In the data rows, 128 means zero.
Here are some points, one per row:
129|170| 98|173|142|127|114|116|174| 70|145|112|174| 96|105|186| 77|118|165|167| 93|110|186| 80|142|140|165| 91|146| 89|160|108
151|155|142|101|146|141| 95|117|159|105| 85|180|163| 82|170|125|154|101|170|164|111|153|131|122|174|126|102|183|157|100|158|153
191| 95|185|178|114|100|182| 87|152| 93| 95| 83| 82| 92| 93|155| 77| 88| 98|155| 86|194|111|115|155|182|131|162|148|125|170| 99
175|130|149|147| 88|117|112|117| 99|165|140| 79|132|105|162| 79| 95|138|173|140|158|127|158|108|118| 70|158| 79|100|124|155|110
172|164| 91|157|161|136|168|174|141|110|143|159|137|161| 91| 76|176|116| 88| 94| 94|122| 77|171|168|107| 83|118| 82| 87|184|108
 89| 85|115|148|151| 85|139|103| 54|116|134|145|103|133|158|170|166|132|100|130|144|187|158|160|175|108|115|170| 77| 81| 72| 70
137|119|126|114|114| 90|178| 90|139|163| 87| 94|129|151| 89|174|100| 91|128|158|140|138|123|165|149|130|113|145|171|120|105|179
 82|163|125|104|124|116|118|119|111| 98|138|104| 77|129| 91|158| 97| 90|110|151|103| 81|167| 83| 97| 81|184| 99|167|104|148|174
189| 85|142|183|177| 93|167| 84|143|137|106| 81| 78| 86| 89|172|145| 91| 83|128| 87| 81|171|158| 82| 86| 77| 68|164|123| 99|162
 95|112|151| 93| 82| 91|176| 87| 98|124| 72| 76|148|132| 91|156|101| 87| 96|155|105|124| 87|114|136|104|100|139|166|163|129|172
175|104| 96| 98|155|177| 85|145| 69|107|108|158|154|103|104|151|169|163| 77| 93|179|130|125|139|166|108|106|153|115|149| 78| 81
104|147|110|149| 69|140|108|104|148|137|119| 99|143|121|107|132|108|114| 99|174| 96| 97|174| 87|101| 85|168| 93|163| 97|167|144
143|162| 92|103|156|163| 77|158|144|101|116|131|134|107|118|102|160|154|103| 98|170|159|122|135|147|127|115|143|114|188| 89|102
162|119|141|165|106|104|172|169|140|183|167|146| 96|171|178|162|166|184|173|132|160|101| 80| 72|111|104|150|110|112|148|157| 99
127|149|144|130| 63|133| 72|151|105|144|123| 67|116|106|114|131| 97|132|180| 95|178|145|120|154|161|156| 91|173| 90|176|150|106
116|161|167| 94|141|159| 81| 91|182|145| 78|178|167| 78|147| 93|145|131|164|128|157|170|153|110|128|149|132|105|138| 88|122|159
132| 96|130| 76|172|176|115|148| 91|120|124|143|133|140|134|168|151|178| 66| 84|153|134|132|131|130|161|137|146| 95|150|135| 89
 86|153|108| 81|167|148| 77| 87|156| 96| 91|182|157|102|101|144|114|142|109|136|145|165|107|145|157| 99| 97|158|125|114|170|161
158|127|161|161| 90| 77|144|160|101|141|166|128|142|146| 80|135|187| 76| 71|120| 80| 84|164|187| 72| 98| 64| 70|173|142| 75|170
 90| 85|110|139|103|122|150|167|150|187|170|103| 99|176|177|172|163|140|130|126|147|125|104| 80|141|181|109|132| 81| 98| 89| 77
167|138|131|150|130|117|176|180|142|160|108|130|135|162|113| 77| 76|146|131| 96| 89|140|171|114|130|141|151|185| 92| 84| 79|185
127|111|120|144| 72|103|128|169|128|176|166|178| 90|171|164|124|131|153|181|122|159|113|141|153|118| 93|138|105|147|145|125|121
157|155|143|130|150|104|172| 99|157|168| 93|133|153|201|134|112|111|160|143|119| 94|111|170|170|116|130|151|189|162| 97| 79|173
111|104|177|130| 87|117| 98|163|103| 99|169|159| 80|170|156|158| 57|168|184| 90|170|117| 88|182|106| 71|149|102|154|154| 92|150
 85|155|120| 82|178|178|149|141|125|116|108|145|123|129|178|135|164|176| 68| 77|128|108|160|122| 91|180|167|114| 98|176|135|107
 99|147|131|161|111|100|131|133|141|107|146| 98|128|110| 87|177| 74|108| 85|180| 88|113|176| 86|137| 78|160| 98|156|111|169|137
 88| 99|105|111|168|150|123|137| 82|134|138|113|108|136| 96|140| 89| 94|144|173|118|111| 81| 97| 98|177|167|116|153|185|142|167
104| 95|132|109|105|140|111|145|128|151|174|115|106|159| 79| 83|128| 80|163|183|108| 99| 89| 91|102|173|165|103|171|149|140|153
175|185|145|150|156|196|187|171|136|117|146|131|125|173| 75| 75| 73|141|103| 81| 66|156| 91|141|177|120| 90|107| 75| 82|108|125
158|173| 82|173|168|177|172|163|155| 96|150|158|158|144|103| 82|178| 98| 85| 82|139|129| 78|172|159| 96| 90|139| 96| 77|189|125
178|125|172|154| 84|117|109|141| 73|124|164|147|103|181|154|106|124|142|164|146|175|124|143|100|129|109|123|120|121|137|110|129
109| 94|185| 70|138|140|160|142|104|148|177| 92|108|137|164|128|123|161|115|103|131| 87| 77|168| 82|181|184|119|115|135|122|116
100|146|129|113| 86|136|118|115|101|150|148|104|115|144| 96|110|151| 88|124|163| 90|103|151| 89|101| 90|166|101|164|130|144|156
 96|105|184| 96| 91|120|162|174|110|127|169|139| 97|144|126| 95|151| 85|153|155|118| 90|115|191| 82| 93|148|112|169|160| 90|147
141|166|183|100|114|141| 83|106|181|186| 81|150|168| 86|152| 85| 85|135|111|113|155|174|147|101|148|144|109|122|158| 79| 79|171
144|161| 96|157| 73|148|103|117|165| 94|135| 82|171|106|141|169| 96|109|108|176|108|121|176| 87|120| 98|190| 87|154| 91|167|134
133|102|151|156|112| 75|163|182|145|126|172|178| 88|176|156|173| 94|154|167|129|167|105| 99|114|112|105|115|113| 99|178|147|121
 90| 66| 89| 98|171|169|102|103| 70|101|112|165|161|122|132|166|156|132|117|131|106|131|131|143|163|149|118|132|143|177|176|151
 71|154|164| 81|126|128|159|121| 85|151|143|117|106|137|187|105| 70|190|114|107|122| 76|136|186| 81|184|157|119|172|132|118|144
 98|126|154| 97|105| 75|152|130| 89|167|150|110|134|141| 94| 86|156|105|165|165|124| 82|140|167| 79| 89|109|104|154|127|114|128
104| 97| 80| 95|168|145|105| 84| 76| 95| 88|192|173| 97|105|147| 75| 94|142|161|118|112|107|101|111|171|157|110|105|150|128|105
142|135|126|180|134| 70|135| 71|180| 73|118|146|157| 85|154| 75|167|131|115|109|172|156| 80|168|172|125|114|169| 88|194| 85|100
157|164|182|118| 96|147| 90|103|173|181| 84| 88|178| 69|144| 94|128|138|159|124|140|140|112| 88|142|155|103|144|161| 65| 70|169
 99| 76| 89| 97|166|176|112| 99| 72|116|110|158|149|138|146|112|152|119|141|144|122|125|109| 81|119|170|157|121|156|169|163|153
 80| 82| 95|110|165|131|106|121| 84|114|105|159|134|129| 85|120| 81| 93|171|161| 92| 96| 70| 79| 89|185|173|101|138|161|142|120
 78| 91|195| 82|172|177|138|128|142|175|142|123|134|146|168|119| 94|171| 73| 94|144|109|130|125| 87|171|165|130|119|132|157| 86
135|172|109| 88|159|171| 98|125|132|151|109|154|129|142|142| 83|154|160| 82| 86|171|137|169| 97|126|169|154|115|130|169|125| 68
105| 84| 78| 90|164|167|108| 94| 71|104|105|172|169|105|129|149| 78|110|138|147|111|142|103|143|144|163|116|126|117|161|140|141
161|143|171|124| 79|106| 81|162| 88|169|165|121| 97|138|151|123|124|125|167|153|130|142|144|149|131|103|127|108|120|130|139|108
176| 91|139|161|148| 75|166| 75|161| 97| 85| 83| 63| 89| 86|174|102| 81| 86| 86| 86| 99|170| 93|109| 91| 79| 99|153|116|140|126
106|169|183|112|141|150| 79| 99|169|207| 89|170|175| 67|103|158|103|125|130|141|121|139| 90|137|178|140|109|173|128| 96| 91|163
136|127|139|162|116| 74|164| 77|170| 73| 89| 78| 97| 79|114|131|142|134|156|161|100|172| 93|156|165|151|123|175| 97|156|134|108
124|112| 94| 92|172|150|102|107|125| 96|106|175|161|104|133| 93|147|134|161|151|134|168|157|108|142|140|101|135|137|131|163|136
178|164|165|138|123|154|183|151|144|172|150|146|147|179|118| 78|117|148|102| 78| 68|188|176| 93|122|160|169|171| 76| 87|100|161
110|124|104| 82|171|159| 81|114|144| 93| 92|179|164| 99|112|153|113|106|181|164| 90|136|150|164|157|106| 74|170|100|155|155|126
161|167| 79|175|149|141|156|156|162| 81|165|170|173|117|114| 87|176|102| 93| 87|143|131| 87|165|143|142|100|159|120| 78|190|112
173|183| 70|170|109|146|104|115|161| 82|179|139|157|124|151|112|122|127|151|160|130|140|131|130|126|156| 95|154|138| 77|177|104
141|166| 79|178|157|158|120|155|153| 93|162|145|154|126|123|101|157|115|116| 97|127|162| 72|176|128|107| 84|180|143| 88|184|103
153|170| 80|145|143|130|108|108|175| 94|117|166|156| 99|166| 73|165|142| 75|108|170|173| 72|167|167| 75| 89|173|137|197| 77| 98
169|109|145|181|107|123|163| 65|145|174| 83| 93| 75|104| 88|151|160| 85|107| 96| 89| 71|174|136| 76| 84| 70| 81|144|121|143|130
163|142|161|129|115|102|164|136|156|174| 92| 73|151|174|109|155|139|101|141|167|126|143|166|184|103|112|151|168|117| 81| 72|183
There is one direction along which these points spread out most. How far along it is each point below, from 0 to 99? The average is 50, and the first point in the table lies past the average. One standard deviation of the points above along it is 16.
 84| 75|115|118|137|114|115|175|140|129|160|104| 86|162|172|179|155|161|145|100|145|109| 83|130|130|131|143|115| 82|103|125| 95 51
129|147|122|130| 80|132| 99|114|122|139|115| 80|147|114|149| 92|169|153|188| 80|179|167|158| 91|131|156|122|118|117|147|146| 90 43
122|130|110|139|111|115|138|163|106|155|161|109|105|152|101|104|127| 95|167|153|113| 98|161| 81|109|176|175| 91|184|127|172|185 73
112| 98|108|125|135| 85|136|171|133|150|171|120| 85|157|168|174|149|161|149|107|147| 99| 73| 81| 90|106|152|118| 78|138| 98| 92 57
145|122|169|163| 92|116|134|160| 97|126|150|140|107|162|168|113|128|155|182|139|176|115|137|144|104| 81|141| 87|146|126|106|125 63
110|156|103|157|125| 69|109| 77|180| 78| 97| 89|110| 92|142|101|148|133|120|159|137|172| 79|176|171|171| 99|164| 85|182|115|111 33
 60| 73| 99|125|140|126|151|140| 83|129|152|119| 81|137|173|177|163|165|113|106|138|193|177|159|186|118| 90|152| 91| 95| 77| 83 41
122|113|126|152|123| 72|125|127|124|126|125| 98|112|123| 88|154| 81| 99| 71|171| 91| 97|162| 82|102| 75|165| 92|167|114|167|159 77
 75| 76| 99|114|135|118|149|169|105|103|158|119| 89|135|176|181|176|176| 90|105|159|118|125| 96|144|167|107|143| 86| 87| 71| 94 44
141|144| 96|100|108|165| 81|140|141|100|107| 90|155| 98|123|100|160|158|166| 77|178|124|162|116|138|130|145|120| 91|182| 96| 92 36
